Named turns come first, each shown by rows before and after it. Which turns, in which order, take the first row of each pair that follows to the second? Write the first one first, as in the answered first pair.
vapad:
[13.2 18.2 15.9 30.9 -0.5 -48.5 -6.5 -11.3 13.1 13.4 -29.2 2.7 -1.4 12.8 13.7] => [23.1 -3.2 45.9 25.8 -20.7 -28.3 4.1 2.3 4.6 26.3 -0.6 3.2 -21.8 29.3 1.2]
[-1.5 -2.5 -7.7 7.8 8.0 2.9 31.2 -0.5 -11.8 2.3 1.7 -11.8 14.7 -0.2 3.9] => [-5.1 2.6 -1.5 10.4 22.3 7.4 18.9 -10.3 8.0 0.8 12.5 5.3 22.3 6.7 10.0]
[1.5 -7.9 -5.3 -21.2 -3.3 24.4 29.5 17.8 -5.8 -8.2 0.1 7.7 4.4 -5.1 3.4] => [-1.8 10.0 -18.1 -15.2 15.8 15.7 19.3 1.7 6.7 -17.1 -12.2 13.0 14.2 -9.4 12.8]
Daned:
[-4.3 -5.7 -16.1 -3.3 6.6 -30.5 -33.6 -17.4 -23.7 14.5 -20.6 1.3 9.7 -7.4 -27.7] => [8.1 -12.6 -1.6 -17.2 0.0 1.7 -33.6 -3.5 -9.1 16.1 -18.8 40.0 -1.2 1.9 -35.5]
[-3.4 -9.8 12.8 16.0 -17.6 -9.7 -8.2 -0.5 -21.1 -0.5 -19.0 23.4 1.9 15.9 -18.1] => [-3.3 -9.6 4.8 16.9 -18.5 -10.5 -7.0 -3.2 -29.0 -2.9 -21.5 15.1 5.9 11.2 -14.0]
[3.2 -2.7 13.7 -8.6 -7.0 6.6 22.4 16.7 -0.4 -4.5 11.1 12.6 -5.8 5.3 4.0] => [-2.0 0.4 12.5 9.5 -7.1 -19.0 13.5 6.8 -3.1 -3.2 9.6 -14.1 1.0 2.3 15.0]
guson:
[-6.8 24.4 -47.6 -23.1 28.1 -0.9 -13.8 -23.2 -1.4 -15.8 -32.6 6.8 24.6 -25.1 4.4] => [-2.2 -15.5 -31.7 -30.6 -7.7 -7.6 -36.2 -13.1 -36.0 22.1 7.8 -35.3 1.2 -9.7 -27.6]
[1.8 -3.1 3.8 -0.7 19.0 -21.5 -58.9 -25.8 25.7 9.7 -2.2 -5.0 9.9 7.4 -24.9] => [10.3 -17.8 26.6 3.2 8.9 -9.4 -50.8 -19.5 26.7 14.0 13.0 3.3 -2.8 16.7 -33.9]
[16.1 -5.8 1.4 12.3 -4.0 0.7 20.5 23.3 -13.1 -0.3 -44.2 32.1 -21.2 -3.3 5.4] => [4.2 6.3 -28.1 10.3 13.4 -15.6 6.0 11.4 -19.0 -7.6 -48.1 14.3 -6.9 -13.4 10.4]
Bot:
[-8.2 -1.6 -7.9 29.4 7.5 -23.5 -13.3 -14.9 -22.2 15.8 -17.4 -20.3 -5.2 -10.0 -9.3] => [-4.2 -17.6 8.8 8.0 -14.4 8.2 -2.4 -3.6 -27.3 25.0 26.3 -27.0 -8.8 10.8 -17.7]
[-2.9 -35.3 24.9 8.2 -24.4 -21.0 25.1 13.5 -15.3 14.4 -6.3 -36.7 10.2 -6.5 12.6] => [5.9 -36.9 18.2 -4.6 -27.6 1.2 40.8 27.2 -19.4 5.7 -13.6 -17.4 7.4 -12.0 8.3]
[9.5 -24.3 -13.5 -17.9 -16.8 -7.1 -5.4 19.6 -29.5 7.0 2.0 -2.0 -19.5 -0.7 -39.7] => [5.5 -16.0 -18.0 -10.3 -11.2 -21.9 -6.4 14.7 -27.1 2.2 -19.2 5.3 -15.9 -11.0 -35.0]
futug:
[0.7 -16.1 20.4 26.4 -12.0 -14.9 -5.5 -10.3 -8.9 13.1 31.3 5.6 4.4 24.5 12.6] => [8.0 -19.3 24.6 25.1 -11.6 -15.9 -9.1 -6.5 -6.9 14.9 23.6 21.5 -4.1 21.2 3.0]
[-5.0 2.9 13.8 15.5 8.1 -5.3 6.8 -12.6 19.1 -18.9 -5.0 -28.4 -2.9 9.0 20.8] => [7.2 -0.8 21.8 20.4 0.3 -1.4 6.7 -6.0 23.7 -20.8 -22.9 -0.4 -12.1 2.1 5.0]
[-1.4 17.0 6.2 -34.1 -13.9 50.0 41.3 31.6 -9.3 -9.3 -14.1 28.8 -10.7 5.0 -15.8] => [-12.9 15.0 -14.1 -55.6 -6.3 56.0 29.2 20.5 -6.8 -4.5 3.9 11.8 1.7 8.3 -10.5]

Each pair is 2 to 4 turns apart.
[14.7 9.3 1.6 -15.9 53.5 11.3 -19.4 3.7 44.9 -21.8 -15.6 52.3 -5.3 -8.2 4.8] => [1.5 -9.1 4.2 -45.9 35.7 45.5 -3.6 11.6 31.5 -9.9 50.5 5.1 -3.0 13.4 11.2] -> guson then vapad then guson then futug
[8.5 -9.6 16.2 14.4 -13.2 -27.1 -27.0 -7.5 -5.0 20.1 10.6 0.9 -8.1 22.7 -2.7] => [-5.5 25.0 -25.3 3.1 5.8 -22.8 2.5 -9.0 -1.6 -12.5 -17.0 -2.6 22.5 2.0 25.7] -> Bot then guson then guson then futug
[6.5 -16.7 34.1 7.4 -21.9 -1.6 46.5 15.7 -21.6 13.1 16.2 -12.0 -25.0 7.4 10.8] => [10.2 -32.5 28.0 5.4 -14.8 -5.9 -2.8 6.1 -22.9 29.4 3.0 17.8 -40.3 0.1 -22.3] -> vapad then guson then guson then futug
[-13.4 -9.6 -35.6 -17.8 -7.4 3.1 -16.0 -7.8 -27.3 3.4 15.6 -28.0 12.2 -8.0 -15.6] => [8.9 -0.5 1.3 -6.4 -6.8 44.0 24.8 14.1 10.0 -19.3 -3.9 36.6 -1.4 -3.6 2.2] -> guson then guson
[-12.3 -5.7 -54.4 -46.1 37.8 -27.8 -6.7 1.4 -22.4 -8.3 -14.7 -1.4 -3.3 -13.2 -5.6] => [-11.4 -27.6 -35.3 -57.4 18.5 -6.3 -0.5 10.9 -22.2 6.4 35.2 -23.6 -10.3 12.5 -9.3] -> Bot then Bot
[-33.1 19.6 -17.4 -20.4 21.6 20.1 3.7 -10.5 30.3 -5.1 49.5 -38.1 36.4 7.2 40.4] => [-36.3 24.3 -37.1 -20.0 16.6 3.7 13.8 -7.7 12.2 -6.8 27.1 -45.5 39.8 -8.5 35.3] -> vapad then vapad
